x =
[[130 125 131 107 116 101 130 130 112 121 141 124 128 127 130]
 [129 125 124 138 142 147 116 120 133 121 110 133 123 127 127]
 [134 125 125 114 131 120 126 126 116 109 145 133 140 123 144]]
x[0, 0] -> 130
x[0, 14] -> 130
x[0, 10] -> 141
x[1, 13] -> 127
x[0, 11] -> 124
x[:, 9] -> [121, 121, 109]
x[:, 3] -> [107, 138, 114]
x[0, 3] -> 107
x[2, 1] -> 125
x[:, 4] -> [116, 142, 131]
x[0, 6] -> 130
x[0, 5] -> 101
x[1, 9] -> 121
x[2, 10] -> 145
x[:, 8] -> [112, 133, 116]
x[2, 13] -> 123

m =
[[125 121 121 117 122 131 123 130 142 114 128 123 113 125]
 [126 130 128 140 127 129 130 128 127 130 131 141 121 136]
 [122 123 141 118 127 134 137 122 117 117 130 139 116 119]
 [128 120 130 145 132 120 132 130 112 140 128 139 116 123]
 [125 132 131 113 131 130 122 135 125 118 122 123 132 136]
 [131 119 129 117 121 106 140 125 117 123 134 135 123 131]
 [140 114 129 123 115 112 130 128 105 120 136 139 112 117]
 [132 131 133 136 124 114 130 135 126 133 125 125 131 122]
 [141 132 128 132 126 117 133 132 138 125 139 134 121 120]]
m[0, 0] = 125
m[1, 0] = 126
m[7, 9] = 133
m[8, 10] = 139
m[0, 9] = 114
m[4, 0] = 125
m[:, 4] = [122, 127, 127, 132, 131, 121, 115, 124, 126]
m[5, 9] = 123
m[:, 9] = [114, 130, 117, 140, 118, 123, 120, 133, 125]
m[6, 6] = 130
m[7] = [132, 131, 133, 136, 124, 114, 130, 135, 126, 133, 125, 125, 131, 122]
m[2, 11] = 139
m[2, 2] = 141
m[0, 4] = 122
m[:, 1] = [121, 130, 123, 120, 132, 119, 114, 131, 132]
m[:, 0] = [125, 126, 122, 128, 125, 131, 140, 132, 141]
m[5, 2] = 129
m[8] = [141, 132, 128, 132, 126, 117, 133, 132, 138, 125, 139, 134, 121, 120]
m[3, 1] = 120
m[4, 8] = 125
m[:, 10] = [128, 131, 130, 128, 122, 134, 136, 125, 139]
m[4] = [125, 132, 131, 113, 131, 130, 122, 135, 125, 118, 122, 123, 132, 136]
m[0, 10] = 128
m[6] = [140, 114, 129, 123, 115, 112, 130, 128, 105, 120, 136, 139, 112, 117]
m[0, 6] = 123
m[0] = [125, 121, 121, 117, 122, 131, 123, 130, 142, 114, 128, 123, 113, 125]
m[6, 8] = 105
m[1, 6] = 130
m[4, 4] = 131
m[2, 1] = 123
m[2, 3] = 118
m[2] = [122, 123, 141, 118, 127, 134, 137, 122, 117, 117, 130, 139, 116, 119]

data = array([147, 131, 155, 149, 132, 137, 132, 127, 150, 142, 107])
data[0] -> 147
data[8] -> 150
data[4] -> 132
data[1] -> 131

arr =
118  121  138  133  125  140
109  145  134  147  115  130
128  129  130  129  110  119
124  124  138  132  145  141
112  136  146  120  123  115
132  139  115  127  134  127
137  142  126  116  134  119
144  131  112  130  117  121
135  138  121  140  105  135
128  123  149  120  139  120
111  118  110  123  145  134
arr[0, 0] => 118
arr[10, 0] => 111
arr[8, 5] => 135
arr[0, 4] => 125
arr[6, 4] => 134
arr[6] => [137, 142, 126, 116, 134, 119]
arr[:, 5] => [140, 130, 119, 141, 115, 127, 119, 121, 135, 120, 134]
arr[10] => [111, 118, 110, 123, 145, 134]
arr[4, 0] => 112
arr[0] => [118, 121, 138, 133, 125, 140]
arr[3, 3] => 132
arr[9, 1] => 123
arr[:, 3] => [133, 147, 129, 132, 120, 127, 116, 130, 140, 120, 123]
arr[10, 4] => 145
arr[5, 0] => 132
arr[:, 1] => [121, 145, 129, 124, 136, 139, 142, 131, 138, 123, 118]

a = ((107, 128, 126, 125, 146, 129), (111, 128, 126, 125, 139, 129), (111, 110, 126, 132, 133, 129), (123, 128, 126, 125, 133, 129), (111, 135, 126, 125, 133, 129), (110, 139, 125, 119, 137, 129), (152, 125, 128, 130, 119, 129), (111, 109, 126, 130, 133, 129), (130, 128, 126, 125, 127, 129))
a[0, 0]	107
a[7, 1]	109
a[6, 3]	130
a[7, 3]	130
a[4, 1]	135
a[0, 2]	126
a[0, 5]	129
a[:, 0]	[107, 111, 111, 123, 111, 110, 152, 111, 130]
a[1, 5]	129
a[:, 5]	[129, 129, 129, 129, 129, 129, 129, 129, 129]
a[0, 1]	128
a[4, 4]	133
a[3, 0]	123
a[3, 5]	129
a[0]	[107, 128, 126, 125, 146, 129]
a[2, 3]	132
a[3, 2]	126
a[7, 5]	129
a[7, 2]	126
a[2, 1]	110
a[:, 3]	[125, 125, 132, 125, 125, 119, 130, 130, 125]
a[:, 4]	[146, 139, 133, 133, 133, 137, 119, 133, 127]
a[0, 3]	125
a[2]	[111, 110, 126, 132, 133, 129]
a[5, 5]	129
a[:, 1]	[128, 128, 110, 128, 135, 139, 125, 109, 128]

M =
array([[115, 112, 131, 130, 129, 130, 120, 130, 128, 141, 129, 124],
       [143, 138, 125, 146, 145, 157, 132, 137, 135, 142, 127, 130],
       [112, 115, 124, 140, 143, 123, 136, 126, 117, 108, 108, 108],
       [126, 131, 127, 131, 139, 128, 123, 135, 126, 130, 124, 116],
       [132, 137, 132, 126, 112, 116, 129, 115, 137, 118, 129, 143],
       [134, 130, 128, 136, 141, 129, 135, 123, 132, 107, 133, 120]])
Indices start at 0.
row 0 col 0	115
row 5 col 10	133
row 2 col 6	136
row 1 col 4	145
row 4 col 7	115
row 4 col 8	137
row 2 col 0	112
row 1 col 3	146
row 0 col 9	141
row 5 col 11	120
row 1 col 8	135
row 1 col 0	143
row 0 col 7	130
row 2 col 1	115
row 5 col 4	141
row 2 col 3	140
row 2 col 8	117
row 0 col 1	112
row 2 col 10	108
row 2 col 9	108
row 5 col 7	123
row 0 col 10	129
row 1 col 9	142
row 3 col 5	128
row 5 col 9	107
row 3 col 6	123
row 1 col 7	137
row 3 col 3	131
row 3 col 11	116
row 4 col 9	118
